Each row belongs to one hidden group. Groups can overlap: rows of different groups may look alike.
The rows in order, each followed by its group:
[-0.3  1.7  0.9  0.1 -1.1  0.4 -0.8  0.   0.5 -1.8 -1.5  3.6 -1.8 -2.3
 -1.  -1.2 -0.8  1.6  0.8  0.4  0.1 -2.8 -2.4 -3.1 -1.1 -2.  -0.8 -0.2
  1.2  0.7 -1.7  0. ] a
[ 0.3 -0.2 -0.5  0.6  0.9 -0.4  1.   0.5  0.4  1.   0.9 -1.7  1.1  0.8
  0.5  1.2  0.  -1.1 -0.7 -1.  -1.1  1.8  1.1  0.2  0.5  0.5  0.2  0.
 -1.   0.3  0.5 -0.3] b
[ 0.8  0.4  0.3 -1.1 -0.1 -0.1 -0.1  0.3 -1.  -0.3  0.2 -0.3 -0.4 -0.5
  0.  -0.2 -0.1 -0.3  1.   0.6  0.7 -0.2 -0.5 -0.9  0.2 -0.2 -0.5  1.1
  0.8  0.6  0.7 -0.2] a
[ 0.5  0.5  1.6  0.6 -0.3  0.2  0.3 -0.1  0.2  0.7 -0.2  0.6  0.3 -0.3
 -0.2 -0.1  0.   0.5  0.6  0.2  0.2 -0.4 -0.4 -0.6  0.1 -0.4  0.4 -0.2
  0.5 -0.3 -0.4 -0.6] a
[ 0.   0.5  0.5  0.5 -0.2  0.2  0.9  1.3 -1.   0.2  0.  -0.6 -0.5 -0.9
 -1.2 -0.2 -0.1 -0.1  1.1  0.8  0.3 -0.1 -0.5 -1.3  0.5 -0.5  0.6  0.6
  0.2 -0.5  0.3 -0.1] b
[ 0.4  0.1 -0.9 -0.3  1.2 -0.5 -0.1 -1.  -0.7 -0.3  0.9 -2.5  0.1  0.5
  0.9  1.3  0.1 -1.4 -0.4 -0.4 -0.8  1.5  0.5  1.6  0.7  1.6  1.1  1.6
 -1.2  0.3 -0.1 -0.9] b
[-0.5  0.3  0.4 -0.3 -0.6 -1.4  0.1 -0.2  0.9  0.5 -0.2  0.  -0.8 -0.7
 -0.8  0.3 -0.2  1.1  0.2  0.2 -0.3 -0.8 -0.8 -1.6 -0.6  0.2 -0.6  0.6
  0.1  0.8 -0.2 -0.2] a
[ 0.  -0.5 -0.9  0.1  0.  -1.1  0.  -0.8 -1.7 -0.4 -0.6 -2.1 -0.6 -0.8
 -1.1  0.  -0.4 -0.5  0.  -0.4  0.8 -0.4  0.2 -0.4  0.   1.   0.3  0.4
 -0.7  1.1  1.   0.3] b
[ 0.8  0.6  1.5 -0.9 -0.9 -1.4 -0.3 -1.1  0.2  0.2  1.2  0.2 -0.5 -1.1
 -0.8  1.1  0.1  1.  -0.8  0.1  0.2 -0.5 -0.3 -0.4  0.2 -0.1  0.5  1.5
 -0.1  1.2  0.   0.2] a
[ 0.   0.1  0.   0.3 -0.8  0.1  0.6  0.6  0.4  1.6  0.4  0.4  0.2  1.
  1.  -0.2  0.1  0.2  0.3 -0.2 -0.1  0.5 -0.1 -0.8 -0.9  0.  -0.2 -0.4
  0.2 -0.2 -0.3 -0.2] a
[-0.2 -0.2  0.7 -0.2  0.2  0.1 -1.4 -0.1  0.   0.7 -0.4 -0.6 -0.2 -0.5
 -0.2  0.5 -0.2 -0.2 -0.1 -0.4 -1.  -0.5 -0.8 -0.4 -0.5 -0.3 -0.3  0.5
  0.4  0.2 -0.5 -1. ] a
[-0.3 -1.1 -0.1  0.4 -0.3  1.2 -0.2 -0.3  1.4  1.1  1.3  0.3  0.9  0.8
  0.7  0.2  1.   0.1 -2.  -1.3 -0.7  1.2  0.5  0.3 -0.3 -0.8 -1.  -0.3
 -1.1 -0.6 -0.7 -1.6] a
[ 0.5 -0.6 -0.1 -0.8  1.   0.1 -1.8 -2.   0.3  1.1  0.8 -1.2 -0.1 -0.3
  0.3  1.   0.2 -0.2 -0.5 -0.1 -0.2  0.5 -0.6 -0.4 -0.6  0.2 -0.2  1.3
 -0.3  0.5 -0.1 -0.2] a
[-1.5  0.1 -0.5  0.8 -0.7  1.9  0.5  2.  -0.4 -1.8 -2.   1.6  1.7  0.9
  0.6 -2.2 -0.3  0.1  2.1  1.8  1.4  0.5  1.6  2.  -0.4 -0.9  0.9 -1.9
  1.9 -2.3  0.9  1.1] b
[-0.5  0.7  1.3 -0.1 -2.2  1.4  0.4  1.5  0.2  0.8 -0.5  2.8  1.2  0.1
 -0.8 -0.3  0.5  0.8  1.   0.3  0.3 -0.4 -0.9 -1.  -1.3 -1.6 -0.8 -1.7
  1.6 -1.3 -1.   0.3] a
[-0.4 -0.2 -0.3  0.1 -1.2 -0.2  0.7  1.2 -1.2 -0.4 -1.  -0.3  0.8  0.4
  0.2 -0.4 -0.4 -0.6  1.   0.4  0.6 -0.5 -0.9 -0.6 -0.6 -0.8  0.9 -0.2
  0.8 -0.5  0.8  0.9] b
[-0.1  0.9 -0.1  0.9 -0.7  0.4  1.   1.1 -0.3  0.8  0.2  0.6  0.5  0.5
 -0.4 -1.7  0.   0.3  0.1 -0.1 -0.1  0.3 -0.7 -1.2 -0.6 -1.7 -1.3 -0.9
 -0.1 -0.6  0.   0.1] a
[-0.5 -0.6 -1.2 -0.2  0.3 -1.8 -0.1 -1.6  1.3  0.8  1.  -2.  -0.5  0.
 -0.5  1.5  0.4 -0.7 -0.9 -0.9 -1.   0.8 -0.3  1.2  0.7  1.2 -0.1  1.5
 -0.5  1.4  0.6  0.4] a
[ 0.  -0.6 -1.   0.3  0.   0.5  0.6  0.  -1.2  1.3  0.4 -1.3  1.   1.
  0.6  0.5  0.  -1.  -0.9 -0.6 -1.1  1.7  0.9  0.3  0.2  0.3  0.2  0.
 -1.4 -0.7  0.5 -0.4] b
[-0.4 -0.3 -0.6  0.8 -0.4  0.8  0.6  0.5 -0.7 -0.7 -1.2 -0.7  0.6  0.6
  0.3 -0.1 -0.1 -0.6  1.   1.   0.8  1.3  0.2  0.4  0.4  0.   0.9 -1.2
  0.2 -2.4  0.5  0.3] b
[-0.5 -1.1 -1.8  0.7  1.7  0.8  0.1 -0.2  0.1 -0.7  0.1 -1.7  1.6  1.2
  2.2 -0.7  0.  -0.8 -1.5 -0.7 -0.4  2.1  1.8  1.2  1.1  0.8  0.  -0.6
 -2.2 -0.3  0.4 -0.8] b
[ 0.3  0.1  1.1 -0.2 -0.5 -0.4  1.1  0.7 -2.   0.1 -1.6  0.7 -0.5 -1.5
 -0.5 -0.2 -0.3  0.7  0.7  1.3  1.4 -0.8 -0.9 -1.2  0.4 -0.3  0.8 -0.3
  1.   0.5  0.6  0. ] b
[ 0.2 -0.1  0.7 -0.7  0.9 -0.3  0.1 -0.9  0.8  0.6  0.6  0.5 -1.1 -0.4
 -0.4  0.4  0.   0.2  0.5  0.1 -0.5 -1.3 -1.  -0.5  0.1 -0.5 -1.3  0.3
  0.5  0.4 -0.3 -0.5] a
[ 0.7 -0.5  0.5 -0.1  0.5 -1.2 -0.6 -1.4  3.5 -0.3  3.1  0.7 -0.3 -0.5
 -0.4  0.8  0.7  0.8 -1.9 -1.5 -1.1 -1.9  1.   0.5 -0.3 -0.5 -1.3 -0.5
 -1.7  1.7 -1.2  0.3] a
[-1.3 -1.3 -1.8  1.3  0.8  0.2  1.5  0.8  0.4 -0.7  0.2 -0.7  1.7  1.5
  1.9 -1.2 -0.7  0.2 -0.5 -1.  -1.5  2.   2.3  1.8  1.3  0.6  0.2 -0.7
 -1.1 -1.4  1.   0.2] b
[ 0.   0.  -0.8  0.9  1.  -0.3  0.2 -0.7 -0.2  0.5  0.5 -1.4 -0.1  0.9
  0.8  0.8  0.2 -1.  -0.2  0.   0.2  0.8  0.3 -0.1  0.9  1.4  0.4  0.6
 -0.7 -0.3 -0.4 -0.6] b
[ 0.   0.5 -0.4 -0.2 -0.1 -0.1  0.7  0.7 -1.6  0.7 -0.5 -0.9  0.7 -0.4
 -0.7  0.5 -0.1 -0.7  0.2 -0.1  0.7  0.5 -0.3 -0.6  0.1 -0.1 -0.4  0.2
  0.6 -0.5  1.   0.7] b
[-1.4 -1.5 -1.   0.7  2.1  1.2 -0.9  0.6  0.  -2.8 -1.2  0.3  1.8  2.6
  2.3 -2.7  0.  -0.4  0.3  0.4 -0.4  2.6  1.8  3.7  1.2  1.9  2.1 -0.8
 -1.7  0.1 -0.6 -0.8] b
[-0.1 -0.6 -1.4  0.2  0.1  0.3  1.1  0.5 -1.  -0.6 -1.3 -1.   0.4  0.8
  0.5  0.4 -0.1 -1.2 -0.2  0.1  0.5  0.6  1.1  1.3  1.2  0.9  0.2  0.
 -0.3 -0.3  0.4  0.6] b
[-0.4  0.3  0.8  0.6 -1.3  1.5 -0.2  0.6  0.   0.4 -0.9  1.1  1.3  1.
  0.3 -0.4 -0.2 -0.1  0.2  0.  -0.2 -1.4 -1.6 -1.7 -1.9 -1.5 -0.8 -1.5
  1.3 -1.4 -1.1 -1.1] a
[ 0.7 -0.3 -0.7 -1.5  1.3 -0.1 -1.6 -2.3 -1.  -0.7  0.3 -2.5  0.7  0.2
  1.1  0.6  0.1 -1.4 -0.4 -0.8 -0.4  0.3  0.   0.  -0.3  1.2 -0.4  1.9
 -0.5  0.8  0.4 -0.3] a
[ 0.5  0.8  0.3  0.6 -1.2 -0.4  0.7  0.7 -0.8  0.8 -0.9  1.8  0.2 -0.7
 -1.2 -1.3  0.2  0.8  0.8  1.4  1.1 -0.8 -1.3 -2.1 -1.1 -1.2 -0.6 -0.6
  2.  -0.2  0.6  0.6] a
[-1.2 -1.3 -1.3  0.1  0.7  0.2  0.1 -1.1  0.2 -0.5  1.  -2.3  0.8  1.
  0.8  1.4  0.4 -1.6 -0.8 -0.5 -0.4  2.   2.1  3.4  1.5  2.8  1.5  0.4
 -2.6 -0.4  1.  -0.4] b
[ 0.5  0.8  1.4 -0.2 -0.8 -0.6 -0.5 -1.   2.7 -1.2  1.4  3.1 -0.6 -1.2
 -1.3 -0.2 -0.9  1.8 -0.2 -0.4  0.8 -3.6 -1.9 -1.1 -1.4 -2.  -2.1  0.
  1.5  1.3 -2.   0.2] a
[-0.9  0.6  0.3  1.  -0.3  0.7  0.7  1.6  0.2  1.2  0.1  1.2  1.2  1.3
  1.4 -0.1 -0.2 -0.5 -0.2  0.5 -0.2 -0.2 -0.7 -0.6 -0.6 -1.2 -1.1 -1.7
 -0.2 -1.2 -0.6 -0.7] a
[-1.  -1.1 -0.3  1.1  0.6  0.3  0.4  0.6 -0.4 -0.1 -0.3  0.6  1.   1.4
  2.6 -0.4  0.5 -0.7 -0.3 -0.3 -0.6  1.7  2.5  1.4  1.6  1.1  1.1  0.
 -0.7 -0.5  0.4 -0.3] b
[-0.5 -1.3 -2.  -1.4  1.8 -0.1 -0.1 -1.1 -0.2 -0.5  0.8 -1.4  1.5  1.6
  1.7  1.3  0.1 -2.2 -1.3 -1.5 -1.6  1.2  1.1  3.2  0.8  1.2 -0.4  1.3
 -1.7  0.2  0.8 -0.7] b
[ 0.   0.2  1.1  0.4 -1.  -0.1  0.4  0.6  1.6  0.2  1.6  1.   0.1 -0.7
 -0.5  0.  -0.1  0.8  0.2  0.  -0.5 -1.3 -0.1  0.  -1.1 -2.1 -1.1 -1.4
  0.8 -0.3 -0.5  0.7] a
[-0.8 -0.6 -0.9  0.7 -0.3  0.3  0.7  1.1 -2.1  0.5 -1.5 -0.4  0.7  0.2
 -0.5 -0.2 -0.1 -0.4  0.5  0.3  0.3  0.  -0.2 -0.4 -0.9 -0.7 -0.2 -1.5
  0.9 -1.1  1.1  1. ] b
[ 0.2 -1.  -1.1 -0.1  0.7 -0.6  0.7 -0.5  0.1  1.3  1.5 -2.1  1.   1.
  1.4  1.  -0.1 -1.1 -1.9 -2.  -2.   2.2  1.2  0.7  1.   0.8 -0.9  1.3
 -1.7 -0.3  1.  -0.4] b
[ 0.2 -0.4 -1.1  0.6  0.5  0.2  1.   1.  -0.1  0.2 -0.6 -0.7  1.5  1.3
  1.  -0.8  0.2  0.2  0.3 -0.2 -0.4  1.3  1.3  1.   0.8  0.3  0.6  0.2
 -0.4 -1.3  0.8  0. ] b
[-1.3 -1.1 -0.2  0.9  0.   1.5 -1.   2.8  0.  -1.9 -3.   0.6  2.   0.9
  0.8 -1.9 -0.7  0.3  0.6  0.4  1.4  0.3  0.7  3.   0.7  0.2  1.3 -1.9
  0.3 -1.4  0.2 -0.1] b
[-0.6 -0.6 -1.   0.   0.8  2.4  0.1 -0.4  0.3 -1.5 -0.6 -1.6  0.4  0.8
  0.6  0.1 -0.8 -0.5  1.   0.9  0.2  1.4  0.5  1.7  0.3  0.5  0.2 -0.6
 -0.8 -1.5 -0.2  0.4] b
[ 0.8  0.2  1.4 -0.6 -0.2 -0.7 -1.2 -0.7  0.9  0.9  0.6  1.  -1.2 -0.5
 -0.2  1.   0.3  0.9 -1.  -0.3 -0.6  0.2 -1.  -1.9  0.1 -0.6 -1.   1.5
  0.3  1.2  0.4  0.5] a
[-0.1  0.   0.   0.6 -0.8  0.7  1.9  1.5 -1.   0.6 -1.  -0.7  0.5  0.2
 -0.1 -0.6 -0.2 -1.   0.   0.5  0.4  0.6  0.7 -0.5 -1.  -0.7  0.1 -1.1
  0.4 -1.5  0.8  0.4] b
[ 0.8  0.1  0.3  0.3 -0.2 -0.9  0.5 -0.1 -0.9  0.9  0.3  0.3 -0.1 -0.6
 -0.7  0.4 -0.1 -0.1 -0.1 -0.4  0.2  0.8  0.  -0.8  1.5  0.8  0.3  1.2
  0.  -0.3  1.4  0. ] b
[ 0.4  1.   1.   0.1 -0.2 -0.9 -0.1 -0.2 -0.9  0.2 -1.2  0.7 -1.1 -0.9
 -1.2  0.   0.2 -0.1  0.6  0.2  0.6 -0.8 -1.1 -1.3 -1.  -0.6  0.2  0.6
  0.4  0.   0.  -0.5] a
[ 0.4  0.9  0.5 -0.4 -0.7 -0.5  0.6 -0.3 -0.5  0.4  0.   0.5 -0.4  0.
 -0.4  0.3  0.2  0.2  0.3  0.2  0.2 -0.8 -1.  -1.8 -1.  -1.1 -0.6  0.2
  0.4  0.8  0.  -0.5] a
[ 0.7 -0.1 -0.2 -1.1 -0.1 -1.7 -1.3 -2.3  1.   0.7  1.3 -0.8 -0.8 -0.4
 -0.2  1.  -0.3  0.4 -1.1 -0.7 -0.8 -0.8 -1.  -1.3  0.7  0.5 -0.3  1.5
 -0.5  1.2  0.4 -0.2] a
[-0.5 -0.5 -1.   0.5  0.5 -0.2 -0.5  0.1 -1.  -0.3 -0.8 -2.3  0.3  0.
 -0.4  0.   0.2 -0.9  0.1 -0.3  0.3  0.4  1.8  1.7  1.1  1.2  1.4  0.4
 -0.4 -0.8  0.4 -0.1] b
[ 0.  -0.3  0.2  0.9  1.2  0.4  0.  -0.1 -1.1  1.2  0.7 -1.1  0.6  0.7
  0.7  1.1  0.9 -0.1  0.7  0.5  0.   0.6  1.3  1.1  0.9  1.2  1.6  0.5
 -0.3 -0.6  0.9 -0.2] b
[-0.1  1.3  2.7 -2.8  0.  -1.  -1.  -1.4  3.2 -1.1  2.7  4.4 -2.4 -1.6
 -1.8  0.9  0.1  3.3 -0.6 -0.8  0.2 -4.1 -1.3 -0.7 -0.3 -0.7 -0.9 -0.5
  1.7  2.  -3.5  1. ] a
[ 1.2  0.2  0.4  0.   0.3 -0.4 -0.8 -1.2  0.9  0.7  0.3  0.9 -0.9 -0.6
 -0.6  0.1 -0.3  0.7 -0.3 -0.4 -0.7 -1.2 -1.4 -1.7 -0.9 -0.3 -1.2 -0.2
  0.3  0.2  0.1  0.4] a
[-1.8 -1.3 -1.4  0.7  1.3  2.4 -0.4  0.9  0.8 -3.3 -1.   0.7  1.5  2.3
  3.3 -2.5 -1.  -0.5 -0.5  0.4 -0.3  1.9  1.7  3.2  0.8  0.1 -0.1 -2.
 -2.1 -0.5 -1.  -1. ] b
[ 0.3 -0.3  0.   0.3  0.7 -0.9  0.2 -0.5 -0.3  1.3  0.8 -1.2 -0.2 -0.5
 -0.2  1.7  0.9 -0.3 -0.2 -0.2 -0.5  0.9  0.6  0.6  1.3  1.3  0.4  0.9
 -0.5 -0.2  0.9 -0.4] b
[ 0.  -1.  -1.9  0.2  1.1  0.6 -2.1  0.3 -0.2 -1.3 -0.8 -0.9  0.7  2.5
  2.5 -1.4 -0.1 -0.7 -0.2 -0.4  0.7  2.1  1.3  3.6  1.5  1.5  1.7 -0.7
 -1.6  0.2  0.1 -0.7] b
[ 0.8  1.3  0.6  0.  -1.1 -0.9  1.   0.6 -0.4  0.5 -0.9  1.7 -1.8 -1.3
 -1.7 -1.  -1.2  1.5  0.4  0.8  0.6 -1.6 -1.9 -2.5 -0.5 -0.9 -1.  -0.2
  0.8  0.6  0.6  0.4] a
[-0.2 -0.3 -0.3  0.4 -0.1  0.3  0.4  1.8 -0.1  0.4 -0.7 -0.2  0.9  1.1
  0.6  0.2  0.4  0.   0.4 -0.1 -0.7  0.7  0.8  0.3 -0.1 -0.5 -0.2 -0.5
 -0.6 -1.6  0.5 -0.1] b
[ 0.4 -0.1 -1.   0.1  0.2 -0.3  0.2  0.4 -0.9  0.6 -0.6 -1.3  0.6  0.1
  0.4  0.3  0.  -0.4 -0.3 -0.8 -0.7  0.5  0.5  0.3 -0.6 -0.4 -0.2  0.7
  0.  -0.7  0.7 -0.4] a
[ 0.6  1.   0.6 -0.9  0.3 -0.9 -0.2 -0.4  0.7 -0.4  1.1  0.2 -1.6 -0.5
 -0.4 -0.2 -0.9  0.8  0.5  0.2  0.2 -1.3 -1.6 -0.8 -1.  -0.9 -1.6  0.8
  0.   0.4 -0.1 -0.6] a
[ 1.5  0.2 -0.1 -1.   1.4 -0.5 -0.7 -0.2  0.6  1.   1.  -1.2  0.   0.2
 -0.1  0.6 -0.3 -1.2 -0.1 -0.5 -0.6  0.9  0.1 -0.2 -0.6  0.1 -1.   1.3
 -0.6  1.1  0.3 -0.9] a
[-1.  -0.1 -1.1  0.9  0.   1.8 -0.7  1.9 -0.9 -1.4 -2.1  0.4  0.6  0.4
  0.2 -1.3 -0.2 -0.5  1.5  1.8  1.1 -0.4  0.7  2.3  0.6  1.1  1.4 -1.1
  0.3 -1.1 -0.5  0.8] b
[ 0.4  1.5  2.1 -1.1 -1.2 -1.2 -1.4 -0.8  1.7 -1.9  0.1  4.1 -4.1 -2.5
 -3.1 -0.9  0.1  3.5  0.2  0.1  0.5 -3.7 -2.7 -2.5 -1.4 -0.7 -0.6  0.
  1.7  2.5 -2.6  0.2] a
[-0.8  0.4  0.8  0.9 -0.2  0.7 -0.1  0.2  0.6 -1.2  0.7  2.1 -0.5 -1.4
 -1.7 -0.2 -0.2  0.9  0.1 -0.1 -0.2 -2.2 -0.8 -0.8 -1.7 -1.5 -1.4 -1.1
  0.6 -1.  -1.9  0.2] a
[-0.8 -0.2 -1.1  0.1  0.1 -0.2  0.8  0.2 -1.5  0.  -1.5 -1.7  0.3  0.3
 -0.3  0.   0.  -0.5  1.   0.5 -0.1 -0.4  0.2 -0.2 -1.   0.2  0.1 -0.2
  0.  -1.1  0.5 -0.2] b
[-0.7 -1.   1.3 -1.4 -1.2  1.4 -0.2 -0.7  0.6  0.6  1.3  1.7  0.3 -0.3
  0.4  0.1  1.1  0.5 -1.3 -1.1 -1.1 -0.8 -0.5 -0.9 -0.8 -1.5 -0.8 -0.5
 -0.2 -0.7 -1.2 -1.2] a
[ 0.3  1.9  2.3 -1.  -1.1 -0.9  0.1 -0.3  1.5 -0.8  0.   3.8 -2.3 -2.
 -2.  -0.2 -0.3  2.3  0.   0.9  0.2 -2.  -2.2 -1.7 -0.1 -0.8  0.  -0.6
  2.   2.1 -1.6  1.1] a
[ 0.2 -0.8 -1.3  0.6  1.2  0.2  0.8 -0.2 -0.2  1.1  0.8 -2.5  0.8  0.2
 -0.2  0.7 -0.3 -1.5 -0.7 -0.6 -0.9  1.6  1.   0.3  0.5  0.9 -0.2  0.8
 -0.9  0.1  0.9  0.6] b
[-0.2  1.7  1.4  0.1 -1.  -0.3  0.   0.4  0.6 -0.5  0.   2.5 -1.1 -1.
 -1.2 -0.1  0.1  1.2  0.6  0.8  0.2 -2.1 -1.2 -1.5 -0.5 -1.4  0.  -0.8
  1.  -0.4 -1.7  0.1] a
[ 0.8 -0.9 -0.6 -0.7  1.1 -0.6 -0.5 -2.1 -0.6  0.7  1.3 -3.6 -1.   0.
 -0.4  0.8  0.8 -1.  -0.2 -0.3  0.7  0.9  0.6  0.1  1.   1.7  1.2  1.9
 -1.4  2.5  1.1  1. ] b
[-0.3 -0.4 -0.1 -0.3 -0.7  0.2 -0.5 -0.1  1.2  0.5  0.3  1.  -0.2 -0.7
 -1.1  0.3  0.8  0.2  0.3 -0.2 -0.8 -0.9 -0.7 -0.5 -0.1  0.1 -0.2  0.6
  0.7 -0.4 -0.2  0. ] a
[ 0.7  0.4  0.1  0.2  0.6 -0.6  0.9  0.1  1.1  0.6  1.2  0.1  0.1 -0.4
 -0.4  0.9 -0.1  0.3 -0.1 -0.1  0.   0.7  0.4 -0.4 -0.6  0.  -0.2 -0.2
  0.3  0.4  0.5 -0.2] a
[ 0.2  0.5  0.4  0.6 -0.4 -1.2  1.1  0.6  0.1 -0.3 -0.1  0.6 -0.1 -0.5
 -0.1  0.2 -0.2 -0.3  0.5  0.5  0.2  0.2 -0.4 -0.8  0.4 -0.4 -0.5 -0.3
  0.2  0.   1.1  0.6] b
[-0.1 -0.1 -0.3  0.   0.9  0.4 -0.5  1.4 -0.5 -0.6 -0.7  0.3  1.5  1.6
  1.6 -0.2 -0.2 -0.9 -0.5 -0.1 -0.4  1.1  0.8  2.4  0.8  0.   1.4 -0.3
  0.  -0.5  0.7 -0.4] b
[ 0.2 -0.6 -1.2 -0.5  0.3 -0.2  0.3 -1.3 -0.8  1.2  1.3 -2.2  0.8  1.1
  1.   1.2  0.  -0.7 -2.  -1.5 -1.   2.6  1.7  1.1  1.   1.2  0.3  0.7
 -1.8 -0.4  0.5  0. ] b
[ 0.8  0.3  0.7  0.4 -0.1 -0.5  0.9  0.6 -1.2  1.1 -0.1 -1.  -0.3 -0.2
  0.2  0.1 -0.1  0.   0.9  1.2  0.7  0.6 -0.2 -0.7 -0.2 -0.1  0.7  0.5
  0.6 -0.7  0.  -0.2] b
[ 0.9 -0.3 -0.1  0.3 -0.7 -1.   0.3 -0.3 -0.7  0.4 -0.4 -1.6 -0.9 -0.1
 -0.5  0.5  0.2 -0.9  0.1 -0.4  1.   0.6  1.3  0.5  0.8  1.3  1.3  1.6
  0.   1.3  1.1  0.7] b
[-2.  -0.3 -0.8  0.5 -0.5  3.4 -1.7  1.5 -1.4 -2.5 -4.7  1.8  0.4  0.9
  1.2 -2.5 -0.9 -0.6  2.4  2.7  2.6 -0.9 -0.5  1.3 -0.3  0.   1.7 -2.6
  1.4 -0.8 -0.9  1. ] b
[ 1.1 -0.1 -0.2 -2.   0.4  0.6 -0.6 -1.3 -1.5 -0.9  0.7 -2.4 -1.  -1.1
 -0.4 -0.2  0.  -1.4 -0.1  0.   0.3 -2.4 -1.  -0.3 -0.6  0.  -0.6  1.
 -0.4  1.1 -1.  -0.1] a
[ 0.1 -0.5  1.4  0.2 -0.1 -1.2  0.4  0.3  1.4  2.   2.   0.1 -0.4 -0.3
 -0.6  1.6  0.7  0.6 -0.7 -0.7 -1.2  0.7  1.   1.7  1.4  1.5  0.5  0.4
  0.5  1.1  1.   0.5] b
[ 0.2 -0.1 -0.2  0.1 -0.1 -0.7  0.2  0.7 -0.4  0.9  0.2 -0.6 -0.4 -0.7
 -0.9  0.6  0.9  0.3 -0.2  0.2  0.2  0.9  0.6  0.5  0.4  0.5  0.2  0.3
 -0.3 -0.2  1.2  0.8] b
[-0.8 -0.1 -0.9  0.1  0.   2.1  0.2  1.5 -1.  -1.3 -2.4  0.3  1.4  0.8
  0.6 -1.4 -0.5 -0.9  0.4  1.1  1.2  0.8  0.3  1.5 -0.3  0.   0.4 -1.5
  1.2 -1.1 -0.1  0.6] b
[ 0.   0.7  0.4 -0.7 -0.9 -0.2 -1.1 -1.7  1.9 -0.4  1.2  2.9 -1.7 -1.1
 -1.1 -0.2  0.5  1.6 -0.3  0.  -0.3 -2.2 -1.  -1.5 -0.5 -1.3 -1.7 -0.1
  0.6  1.3 -1.7  0.4] a
[-0.1  0.1  0.1  0.5 -0.2  0.1  0.4  0.6 -1.  -0.6 -1.1 -1.2 -1.4 -1.8
 -1.2 -1.1  0.2  0.2  0.2  0.3  1.5 -0.5  0.  -0.6  0.8  0.3  0.4  0.3
  0.3  0.8  0.   0.8] b
[ 0.5  2.   2.4 -1.3 -1.2 -1.9 -1.6 -2.5  2.1 -1.7  1.3  3.1 -3.7 -1.5
 -1.6 -0.4  0.1  3.3  0.1  0.   0.9 -3.4 -1.6 -2.5 -1.3 -0.7 -0.9 -0.9
  1.7  1.8 -2.4  0.7] a
[ 1.2  0.6  0.8 -0.5  0.2  0.3 -0.3 -0.3  0.   0.7 -1.   0.4 -0.2 -0.4
 -0.4 -0.2  0.5  0.2  0.9  0.7  0.   0.1 -0.6 -1.7 -1.6 -0.2  0.  -0.2
  0.6 -0.4 -0.2 -0.1] a
[ 0.9  0.5  1.6 -0.2 -0.7  0.1 -0.1 -0.4 -0.4  0.3 -0.5  0.6 -0.3 -0.9
  0.2  0.4  0.2  0.6  0.4  0.7  0.9 -0.1 -0.2 -0.8 -0.5 -0.5  1.2 -0.3
  0.1  0.   0.1 -0.3] a
[ 1.1  0.  -0.7 -0.2 -0.5 -1.5 -0.4 -1.1  0.6  0.4  1.5 -1.6 -0.2 -0.4
 -0.1  1.2  0.3 -0.9 -1.  -0.7 -0.8  1.6  0.6  0.1  0.9  1.3  0.6  2.3
 -0.7  1.8  0.8 -0.4] a
